[[-34 -33 -29 -18 -27  43 -23 -33 -28  31  35 -30  55 -32 -31 -31]
 [-33 -31 -29   2 -18  46 -19 -31 -55  23  28 -35  81 -25 -28 -26]
 [ 20  -9  -5  -8  27  26  29   6   0  -4 -20  -2  36  19   2  17]
 [-31  -2 -14 -27 -31 -42 -31 -20 -14   9  32 -23 -12 -32   2 -32]
 [-25 -30 -22 -44 -17  -2 -18 -23 -32 -11  66 -33  15 -24   0 -25]
 [-24 -11 -28  22 -48 -39 -29 -32   2  71  14 -28   1 -24 -40  -8]]
:
[[-24 -11 -28  22 -48 -39 -29 -32   2  71  14 -28   1 -24 -40  -8]
 [-25 -30 -22 -44 -17  -2 -18 -23 -32 -11  66 -33  15 -24   0 -25]
 [-31  -2 -14 -27 -31 -42 -31 -20 -14   9  32 -23 -12 -32   2 -32]
 [ 20  -9  -5  -8  27  26  29   6   0  -4 -20  -2  36  19   2  17]
 [-33 -31 -29   2 -18  46 -19 -31 -55  23  28 -35  81 -25 -28 -26]
 [-34 -33 -29 -18 -27  43 -23 -33 -28  31  35 -30  55 -32 -31 -31]]

[[-24 -19 -25  -1   3  -6   4  -4  -4   5]
 [ 13  11  11  -3 -12  17 -35 -30 -22  28]
 [  1   0   1  -4  14 -42  10   5   5  -7]
 [-14 -16 -15 -18  -4  94 -90  -3  -6   1]
 [ 57  54  55  20   3 -82  80  68  80 -71]]
:
[[ 57  54  55  20   3 -82  80  68  80 -71]
 [-14 -16 -15 -18  -4  94 -90  -3  -6   1]
 [  1   0   1  -4  14 -42  10   5   5  -7]
 [ 13  11  11  -3 -12  17 -35 -30 -22  28]
 [-24 -19 -25  -1   3  -6   4  -4  -4   5]]

[[-10  -6  15 -18   0  -4  12  24  34]
 [-35  -8  19 -38  -5   1  32 -26 -13]
 [-58 -18  40 -70  -5   3  56 -21   7]
 [-52 -21  38 -65   6  15  54 -36  -3]]
:
[[-52 -21  38 -65   6  15  54 -36  -3]
 [-58 -18  40 -70  -5   3  56 -21   7]
 [-35  -8  19 -38  -5   1  32 -26 -13]
 [-10  -6  15 -18   0  -4  12  24  34]]

[[ -7  -8  -2 -15  -8  11   2]
 [ 15   9   9  21  11  -3 -20]
 [ 12   7   5  18  14  -8 -16]
 [-23  -9   2 -11  -7  17  22]
 [ 46  30   7  74  24 -28 -44]
 [ -1   1   3   1   1   4  -1]
 [  1   5   2  10  -1  -6  -1]
 [ -6  -1   1   3  -4   1   5]
 [-10  -5   1 -11  -1  13   5]
 [ 25  20  12  49  19 -31 -24]]
:
[[ 25  20  12  49  19 -31 -24]
 [-10  -5   1 -11  -1  13   5]
 [ -6  -1   1   3  -4   1   5]
 [  1   5   2  10  -1  -6  -1]
 [ -1   1   3   1   1   4  -1]
 [ 46  30   7  74  24 -28 -44]
 [-23  -9   2 -11  -7  17  22]
 [ 12   7   5  18  14  -8 -16]
 [ 15   9   9  21  11  -3 -20]
 [ -7  -8  -2 -15  -8  11   2]]

[[ 36  -2  10   0   6  11 -72  31  37   7  13  -2]
 [  5  -7   5  -1  -4  16 -79  74  -8   0  37   0]
 [  5  -2  12  -1   6   7   3   7   6  -7   5  -2]]
:
[[  5  -2  12  -1   6   7   3   7   6  -7   5  -2]
 [  5  -7   5  -1  -4  16 -79  74  -8   0  37   0]
 [ 36  -2  10   0   6  11 -72  31  37   7  13  -2]]

[[-21 -36 -51   6 -92 -22  57  35]
 [ 26  49  54  15  88  17 -48 -52]]
:
[[ 26  49  54  15  88  17 -48 -52]
 [-21 -36 -51   6 -92 -22  57  35]]
---
[[ 11 -11  81  23  34]
 [ 28  13  42  -4  19]
 [-19  12 -63  -3  59]]
:
[[-11  81]
 [ 13  42]]

[[ 30 -44  53  31]
 [-75 -14   6  13]
 [-61 -32  27  25]
 [-75   6 -16  -1]
 [-36 -44  44  33]]
:
[[-44  53]
 [-14   6]]

[[ -3 -63  -5]
 [-48 -84  -4]]
:
[[-63  -5]
 [-84  -4]]

[[ 42 -90 -57  -2]
 [ 36 -85 -31  -2]]
:
[[-90 -57]
 [-85 -31]]

[[-11  -6   2 -82]
 [-23  18  51  48]
 [-24  29  34 -50]]
:
[[-6  2]
 [18 51]]

[[ 31 -10  94]
 [-69 -54  63]]
:
[[-10  94]
 [-54  63]]

[[-11 -81   3]
 [ 20  43  90]
 [-94 -94 -53]
 [ 71 -26  76]]
:
[[-81   3]
 [ 43  90]]
---
[[-47   2  56  53]
 [-44  15  16 -25]
 [ 24  10 -11 -46]
 [ 67  28 -13 -34]
 [ -2   1   4   1]
 [ 21   9  18  -8]
 [ 64  21 -33 -20]
 [-81 -39  85  53]
 [-68   8  35  59]]
:
[[-68   8  35  59]
 [-81 -39  85  53]
 [ 64  21 -33 -20]
 [ 21   9  18  -8]
 [ -2   1   4   1]
 [ 67  28 -13 -34]
 [ 24  10 -11 -46]
 [-44  15  16 -25]
 [-47   2  56  53]]

[[ -5 -28 -68   9  -4  -6 -24   6  -3  31]
 [ -3   2  26 -16  -1   1   4 -11   1 -23]
 [ -1   5  24  10   3  -9  19   7   0   1]
 [ -4  22  34 -18  -1   5   4 -12  -3 -26]
 [ -3  -1  13  -8   0  -1   0  -5   1 -14]]
:
[[ -3  -1  13  -8   0  -1   0  -5   1 -14]
 [ -4  22  34 -18  -1   5   4 -12  -3 -26]
 [ -1   5  24  10   3  -9  19   7   0   1]
 [ -3   2  26 -16  -1   1   4 -11   1 -23]
 [ -5 -28 -68   9  -4  -6 -24   6  -3  31]]

[[ 51 -10 -47  74]
 [-34  26  55   5]]
:
[[-34  26  55   5]
 [ 51 -10 -47  74]]

[[-22  56 -69 -11 -10  30 -42  -7 -19  13 -77 -35]
 [-17   0 -45 -59  -4  12 -37 -40  -1 -35 -61 -22]]
:
[[-17   0 -45 -59  -4  12 -37 -40  -1 -35 -61 -22]
 [-22  56 -69 -11 -10  30 -42  -7 -19  13 -77 -35]]

[[  5   8  -2  15 -45  49  20  44]
 [ 42 -16 -25  22  17  25 -12  50]
 [ 49  -4 -17  39 -14  46 -34  74]
 [  2 -34 -24 -21   8  55 -15 -26]
 [ 10 -11 -12  36 -31  65   5  26]
 [ -3 -14 -21  29  17 -10  10  32]]
:
[[ -3 -14 -21  29  17 -10  10  32]
 [ 10 -11 -12  36 -31  65   5  26]
 [  2 -34 -24 -21   8  55 -15 -26]
 [ 49  -4 -17  39 -14  46 -34  74]
 [ 42 -16 -25  22  17  25 -12  50]
 [  5   8  -2  15 -45  49  20  44]]

[[-25   1 -31   8  29 -18   2  19]
 [-62  11 -21  57  27  -6 -21  33]
 [-42 -33 -83  19  -1  -5  10  31]]
:
[[-42 -33 -83  19  -1  -5  10  31]
 [-62  11 -21  57  27  -6 -21  33]
 [-25   1 -31   8  29 -18   2  19]]
